U: -0.02 -3.11  0.40  0.99  0.51  0.06 -6.27  6.46 -6.98  1.80  9.24  0.23  0.06 -0.35  7.21  0.85  7.71  0.33 -9.04  0.21 -0.17  7.82 -6.92  0.40  1.28  0.80  0.02 -1.69  0.28  0.27  0.63 -8.60  4.17
C: -1.07  3.22 -0.19 -2.53  0.42 -0.39  8.31 -4.41  4.18  1.88 -6.94  0.15 -0.05  0.22 -4.09 -1.50 -4.21  0.10  5.80  0.40  0.28 -4.30  2.98 -0.79  1.21 -1.14 -0.16  0.02 -0.12 -0.37 -2.12  5.55 -4.56
X:  0.08 -1.42  0.20  3.45  0.14  0.46 -7.08 -3.99  3.49 -1.14  3.79  0.29  0.90  0.69 -4.69  0.36 -4.77 -0.04  4.28 -0.61  0.56 -4.79  4.15  0.45  0.76  0.38  0.74  0.14  0.34  0.56  0.27  3.93  7.21
Z: -0.04  4.57 -0.12 -1.89  0.55 -0.45  8.55 -5.79  4.11  0.82 -6.55  0.29  0.08 -0.01  0.10 -4.21 -1.50 -4.09  4.91  0.36  0.52 -5.88  4.25 -0.53  1.64 -1.18  0.27  1.71  0.34 -0.38 -0.36  4.93 -4.30
which: -4.09 -1.50 -4.21  0.10 -> C
which:  1.64 -1.18  0.27  1.71 -> Z
which:  4.25 -0.53 -> Z

N: -8.79 -8.68  3.00 -8.97 -9.13  8.85  6.69  4.43 -7.93  0.31  0.89  0.05  6.18  7.64  8.43
F:  1.23  6.96  5.66  0.55 -4.10 -6.13 -9.31 -1.22  0.93 -2.49 -6.63  9.07  0.47  6.39  0.77
K: -3.19  2.94 -6.83 -8.42 -3.95 -4.24  2.52 -6.94 -7.37 -7.59 -2.54  4.87  7.90 -6.35  0.51
Y: -2.40 -8.95 -5.60  5.68  5.49  6.73  1.25  7.93 -6.83  3.16  6.68 -8.97 -9.16 -7.31 -6.22
A: -2.40 -8.95 -5.60  5.68  5.49  6.73  1.25  7.93 -6.83  3.16  3.00 -8.97 -9.16 -3.40  8.87
M:  4.41 -4.59  7.80  1.80 -6.94 -4.48  8.53  9.34 -6.00 -3.10 -8.67  7.12 -5.58 -7.02 -3.89
Q: -7.13  0.75 -8.79 -8.67 -3.12 -3.14 -7.38  5.66 -1.42  9.59 -7.75  4.36  0.55  0.41 -4.91
R: -2.40 -8.95 -5.60 -2.40  5.49  6.73  1.25  7.93 -6.83  3.16  3.00 -8.97  6.73 -7.31  6.73
G:  4.32  8.73 -8.82  0.12  6.46  8.85  9.17  6.72 -7.93  0.31  0.89  0.05  6.18  7.64  8.43
at: -6.83  3.16  3.00 -8.97  6.73 -> R, 8
at: -2.40 -8.95 -5.60  5.68  5.49  6.73  1.25  7.93 -6.83  3.16  6.68 -> Y, 0
at: -8.79 -8.67 -> Q, 2
places R: 6.73 -> 5 12 14

L:  1.88 -2.82 -2.83  4.24
D: -2.54 -7.77 -8.02 -1.46
S: -2.90  2.34 -5.64 -0.15
H:  7.49  1.90 -2.82  3.39
which: -7.77 -8.02 -1.46 -> D
which: -2.82 -2.83 -> L
which:  1.90 -2.82 -> H

E:  2.25 -0.26 -0.83  0.50  0.58  0.36 -0.19 -0.38 -0.22 -0.21
T: -1.17  0.24 -1.11  1.94  0.77  0.14  0.02  0.56  0.17  0.81
B:  4.19 -0.19 -0.83 -0.26  0.50  0.36  0.58 -0.19  3.25 -0.02
P:  1.13  0.04 -0.18  3.57  0.63  0.49  0.42  9.10  6.84 -0.23
W:  0.58 -0.19  0.87 -0.19  0.80  0.26  0.27 -0.13  0.00 -0.19
V: -2.57 -3.07  0.97 -0.32  0.22 -0.62  0.35  0.40 -0.36  0.05
J:  1.13  0.04 -0.10  3.57  0.63  0.49 -0.12 -0.34  0.23  0.00
at: -0.22 -0.21 -> E, 8
at:  0.36 -0.19 -0.38 -> E, 5
places W: -0.19 -> 1 3 9
which: -0.10  3.57 -> J
at: -0.26 -0.83  0.50  0.58  0.36 -0.19 -> E, 1
at: 0.77 0.14 0.02 0.56 0.17 -> T, 4
which:  0.97 -0.32  0.22 -> V

Lolu: -1.09  1.70 -1.09  0.18 -1.09
vifov:  0.67 -0.07 -1.21 -0.19  0.59
Dekat:  0.67 -0.07 -1.21 -1.21 -0.20
places Lolu: -1.09 -> 0 2 4
places Dekat: -0.20 -> 4

kuvan:  7.97  1.31  2.08  2.27  4.06  4.17  0.87  0.39  0.45  8.15  8.64  2.16  2.16  8.62  2.09  0.36  4.89  0.80  8.44  1.90  8.56  8.63 -0.01
Duzop:  0.90  7.97  1.31  2.08  2.27  4.06  4.17  0.87  0.39  0.47  8.15  8.64  2.16  8.62  2.09  0.36  4.89  0.80  8.44  1.90  8.56  8.63 -0.01
sen:  7.97  8.48  2.27  1.31  0.90  4.06  4.17  0.87  0.39  0.47  8.15  8.64  2.16  8.62  2.09  0.36  4.89  0.80  8.44  1.13  8.56  8.63 -0.01
which:  7.97  1.31  2.08  2.27  4.06  4.17  0.87  0.39  0.45  8.15  8.64  2.16  2.16  8.62  2.09  0.36  4.89  0.80  8.44  1.90  8.56  8.63 -0.01 -> kuvan
at: 7.97 1.31 2.08 2.27 4.06 4.17 0.87 0.39 0.47 8.15 8.64 2.16 -> Duzop, 1

Dize:  2.79 -1.37  5.28 -4.77 -1.48  0.18  0.53 -1.35  0.27  0.25
maku: -3.52 -0.92  1.64  1.67  0.09  2.38  2.01 -1.04  4.70 -3.95
rino: -0.43  3.08  0.03  0.32 -7.14  1.24 -1.46 -0.69 -0.68 -1.04
mol:  0.30  0.46  3.53  0.30  4.42  2.37  0.30  1.09 -3.40  0.90
Basi:  2.37  1.21  0.03  0.32 -7.14  1.24 -1.46 -0.69 -1.80 -0.30
pogog:  5.10 -3.57  0.89 -0.17  1.63  2.21  1.29  3.62  1.61 -1.36
places mol: 0.30 -> 0 3 6
which: -0.92  1.64  1.67  0.09  2.38  2.01 -1.04  4.70 -3.95 -> maku
which:  2.37  1.21  0.03  0.32 -7.14  1.24 -1.46 -0.69 -1.80 -0.30 -> Basi
at: 2.37 0.30 -> mol, 5

vamo: -3.54 -0.32 -0.62 -2.86  1.83  1.83 -5.76 -2.44  4.03
zipaf:  3.75 -0.27 -0.27 -2.12 -4.50  4.03 -0.35  7.89 -2.95
movap: -0.32 -3.54 -0.62  3.75 -0.27 -0.27 -2.15 -4.50  4.03
nerot:  1.44  2.21  0.85  5.95 -1.32 -1.32 -2.15 -4.50  4.03
at: -3.54 -0.32 -0.62 -> vamo, 0
at:  3.75 -0.27 -0.27 -2.15 -4.50  4.03 -> movap, 3
at: 1.44 2.21 -> nerot, 0
which: -0.27 -0.27 -2.12 -> zipaf

Rukam: -2.83 -5.96  2.96 -3.13 -6.54  4.19
Vabip:  1.34 -5.96  2.96 -3.13 -6.54  4.19
Tema:  1.34 -5.96  2.96 -3.13 -6.54 -3.74
bote: -5.96  1.34  1.89 -6.40 -0.06  6.11
viv: -5.96  1.34  2.49  3.83  6.39 -1.92
which:  1.34 -5.96  2.96 -3.13 -6.54  4.19 -> Vabip
which:  1.34 -5.96  2.96 -3.13 -6.54 -3.74 -> Tema

zilu:  0.09  0.35 -1.37 -7.34 -3.32 -3.59  0.43 -7.22  0.14 -0.98 -1.22 -3.64 -1.34 -4.06  0.17
Napu: -3.08 -0.81 -3.12 -3.98  4.31  2.08 -0.20 -4.02  0.32 -3.25 -3.16  4.77 -3.15  5.53  0.52
ber: -3.53  0.10 -3.29 -8.99  3.28  1.64  0.10 -7.02  0.38 -3.01 -3.14  3.57 -3.27  3.85  0.54
which:  2.08 -0.20 -4.02  0.32 -> Napu
places ber: 0.10 -> 1 6
at: -4.02  0.32 -3.25 -3.16  4.77 -3.15  5.53 -> Napu, 7

ges: -0.87 -2.48 -6.50 -0.43  0.04 -0.82 -1.10 -2.71 -1.62 -0.01
kan: -1.03 -2.70 -7.33 -0.57  0.39 -1.03 -1.40 -2.97 -1.63  0.02
zag: -0.85 -2.41 -6.31 -0.42 -6.31 -0.77 -1.05 -2.64 -1.61 -0.02
pegik: -0.97 -2.64 -7.12  0.04 -6.32 -2.71 -0.01 -1.10 -0.43 -0.82
livu: -0.43 -1.62 -0.82 -1.10 -2.71 -1.62 -1.17 -2.77 -1.62 -0.01
at: -0.43  0.04 -0.82 -1.10 -2.71 -1.62 -0.01 -> ges, 3
places zag: -6.31 -> 2 4
which: -2.71 -0.01 -1.10 -0.43 -0.82 -> pegik
at: -0.43  0.04 -0.82 -1.10 -2.71 -1.62 -> ges, 3
places livu: -1.62 -> 1 5 8
at: -1.03 -1.40 -2.97 -1.63 -> kan, 5
which: -0.85 -2.41 -6.31 -0.42 -6.31 -0.77 -1.05 -2.64 -1.61 -> zag

biki:  1.54 -4.56  0.25 -1.76 -4.56 -4.56
tak: -0.29  0.44 -1.80 -2.31 -0.28 -1.49
sutef:  0.25 -4.56  1.54  0.69 -0.76 -3.07
Bafuz:  1.07 -0.89  0.69  0.69 -0.76 -3.07
at:  1.54 -4.56  0.25 -> biki, 0
which: -0.89  0.69  0.69 -> Bafuz
places biki: -4.56 -> 1 4 5
at: -4.56  1.54  0.69 -0.76 -> sutef, 1
which: -4.56  1.54 -> sutef

ser:  0.72  0.44  1.90  0.44  2.09  0.46  1.67 -0.40  0.56  2.20 -0.83  0.50  0.26 -0.33
panaf: -0.10 -0.02  4.84 -0.23  5.43  0.00 -6.87 -0.53 -0.12  5.08 -5.07 -0.24  0.23  0.15
Pofik:  0.74  0.33 -0.26  1.14 -0.12 -2.02 -0.22  1.13  0.44  0.36  1.13  0.83 -0.57  1.26
Tizil: -1.23 -3.80  2.51 -1.03  2.90  0.85 -4.78  0.16 -1.43 -3.80 -3.80 -0.98  0.60 -3.80
zibu:  0.07 -0.27 -1.72  0.51 -1.90  0.60  3.69 -0.57 -0.26 -1.65  3.21  0.21  0.00  0.54
goset:  0.01  0.14  0.14  0.68 -0.37  1.16  0.07 -0.64  0.03 -0.21 -0.86  0.38  1.55  0.54
zutu: -0.18 -0.17 -6.92 -0.85 -7.39 -0.09  7.50  0.29  0.19 -7.09  6.09 -0.64 -0.40 -1.51
verut: -0.12 -0.19 -0.66 -0.42 -0.34 -1.37 -1.42 -0.43  0.02  0.00 -1.64 -0.33 -1.24 -0.64
which: -0.22  1.13  0.44 -> Pofik
places Tizil: -3.80 -> 1 9 10 13
which: 0.01 0.14 -> goset

kise:  0.24 -1.07 -1.21 -1.58 -1.37  0.05  0.21  0.46  0.14 -1.47  0.04  0.18 -2.05 -0.91  0.38 -0.04  0.43 -1.55  0.09 -1.52 -1.51 -1.57  0.93 -0.33 -0.14 -0.77 -1.76 -1.46  0.17  0.12 -1.10 -1.47 -1.93
Dut: -0.07 -0.10 -2.65 -3.13 -0.22 -2.39 -0.37 -0.77 -0.55 -2.84 -0.09 -0.29 -3.06 -0.65 -2.01 -1.27 -0.26 -2.88 -0.11 -2.72 -0.82 -2.90 -0.54 -0.06 -0.19 -2.32 -0.32 -0.63 -3.20 -2.67 -2.79 -2.83 -3.02
zagok: -0.07 -0.10 -2.65 -3.13 -0.22 -2.39 -0.37 -0.77 -0.55 -2.84 -0.09 -0.29 -3.06 -0.65 -2.01 -1.27 -0.26 -2.88 -0.11 -2.72 -0.82 -2.90 -0.54  1.29 -0.03  1.74  0.32  0.41  3.38 -2.00  2.27  2.55  2.67
kibaf: -0.07 -0.10  1.20 -3.13 -0.22 -2.39 -0.37 -0.77 -0.55 -2.84  0.09 -0.29 -3.06 -2.88 -2.01 -0.65 -1.27 -0.26 -0.11 -2.72 -0.82 -2.90 -0.54  1.29  0.00  1.74  0.32  0.41  3.38  3.25  2.27  2.55  1.64
Segan: -0.07 -0.10 -2.65 -3.13 -0.22 -4.03 -0.37 -0.77 -0.55 -2.84 -0.09 -0.29 -3.06 -0.65 -2.01 -1.27 -2.88 -2.88 -0.11 -2.72 -0.82 -2.90 -0.54 -0.06 -0.19 -2.32 -0.32 -0.63 -3.20 -2.67 -2.79 -2.83 -3.02
Gade: -0.32  0.15 -1.71 -2.84  0.03 -3.45 -0.12 -0.20 -2.31 -2.43  0.03 -0.45 -2.56 -2.35 -0.40 -5.58 -0.40 -2.38 -0.04 -2.28 -1.27 -2.47 -4.65 -6.18  0.36 -1.48  0.12 -0.23 -3.00 -1.01 -2.51 -2.58 -2.77
which: -1.46  0.17 -> kise
places Segan: -2.01 -> 14
which: -0.65 -2.01 -1.27 -2.88 -2.88 -> Segan
which: -0.07 -0.10 -2.65 -3.13 -0.22 -2.39 -0.37 -0.77 -0.55 -2.84 -0.09 -0.29 -3.06 -0.65 -2.01 -1.27 -0.26 -2.88 -0.11 -2.72 -0.82 -2.90 -0.54  1.29 -0.03  1.74  0.32  0.41  3.38 -2.00  2.27  2.55  2.67 -> zagok

pelo: -0.24  0.03 -0.03  0.06
lide:  0.43 -0.37 -0.30  0.43
Dudi:  3.97  1.30 -1.19  0.61
mun:  0.56 -0.67 -3.06 -1.48
Pegem: 8.85 1.31 1.31 1.31
vumet: -0.01 -3.06 -0.67 -1.48
ronel:  0.83 -0.26 -0.38 -0.01
at: -3.06 -0.67 -1.48 -> vumet, 1
places Pegem: 1.31 -> 1 2 3
places lide: 0.43 -> 0 3
at: -0.67 -3.06 -1.48 -> mun, 1

vad: -0.17  0.05  0.52 -3.76
muvi: -0.55 -0.16 -0.27 -0.27
ziman:  0.68 -0.54  0.96  0.24
lorof:  0.69 -1.01 -1.00 -0.11
Sodu: -0.76  0.41  0.10  2.15
Dumi: -0.76  0.41  0.10 -7.91
Nenu:  0.87 -0.17 -0.09 -5.82
siv:  0.40 -0.09 -0.17 -8.50
which: -0.09 -0.17 -> siv
which: -0.76  0.41  0.10  2.15 -> Sodu
which:  0.69 -1.01 -1.00 -> lorof
at:  0.87 -0.17 -> Nenu, 0
at: -0.54  0.96 -> ziman, 1
places muvi: -0.16 -> 1

belu: -4.01 -2.69 -2.25 -2.41 -1.32 -0.27 -1.50  1.50 -1.64 -1.51 -3.40  0.61 -3.40 -2.21  0.61  0.61 -1.55
Zan: -7.34 -4.28 -3.20 -3.12 -0.78  1.46 -1.50  0.60 -1.40 -1.26 -3.79 -1.20 -3.40 -1.97 -1.97 -1.66 -1.91
guk: -7.34 -2.69 -2.25 -2.41 -1.32  1.46 -1.50  1.50 -1.64 -1.51 -3.79 -1.20 -3.40 -2.21 -2.27  0.61 -1.55
at: -3.40  0.61 -3.40 -> belu, 10
places belu: 0.61 -> 11 14 15
which: -1.50  0.60 -1.40 -1.26 -3.79 -1.20 -> Zan
at: -3.40 -2.21 -2.27  0.61 -1.55 -> guk, 12
places belu: -1.51 -> 9
places belu: -2.69 -> 1

rir:  3.23  2.38 -3.73 -7.29 -1.96 -3.67 -1.14 -0.36
pasef: -3.11 -2.12 -1.06 -0.99 -3.54 -0.26 -0.99 -0.99
kidiv: -0.25 -0.41  1.65 -0.41  0.83 -0.41  1.30 -0.25
Tuka:  3.61  1.08 -2.12  3.61 -3.51 -3.51 -1.06 -3.51
vosud:  4.24 -0.43  0.59 -3.52  0.20  8.16  1.78 -0.58
Lilu: -2.12 -7.82 -3.66 -3.54 -1.06 -2.12 -3.11  2.72
gezu:  3.61  1.08 -2.12 -7.82 -3.66 -3.51  0.26 -0.99
at: -2.12  3.61 -3.51 -3.51 -1.06 -3.51 -> Tuka, 2
at: -2.12 -7.82 -3.66 -3.54 -1.06 -2.12 -3.11 -> Lilu, 0
at: -3.66 -3.51  0.26 -0.99 -> gezu, 4
places pasef: -0.99 -> 3 6 7
places kidiv: -0.25 -> 0 7
places Lilu: -3.66 -> 2
places Tuka: -3.51 -> 4 5 7

mefip:  4.93 -0.89 -2.73  3.46 -1.79 -1.10 -1.80  0.34  4.50  0.01  1.44  0.93
mifa:  0.22 -1.56 -0.54  2.11 -1.15  8.00 -8.98  0.99 -1.38 -1.55  1.22  1.54
tuv:  0.21 -1.18  1.59  0.21 -1.56  0.21  0.21 -1.15  8.00 -1.56  0.99  2.11
which: -1.79 -1.10 -1.80  0.34  4.50  0.01  1.44  0.93 -> mefip
places tuv: -1.56 -> 4 9
which:  0.21 -1.56  0.21  0.21 -1.15  8.00 -1.56  0.99 -> tuv
places tuv: 1.59 -> 2
places tuv: 0.21 -> 0 3 5 6

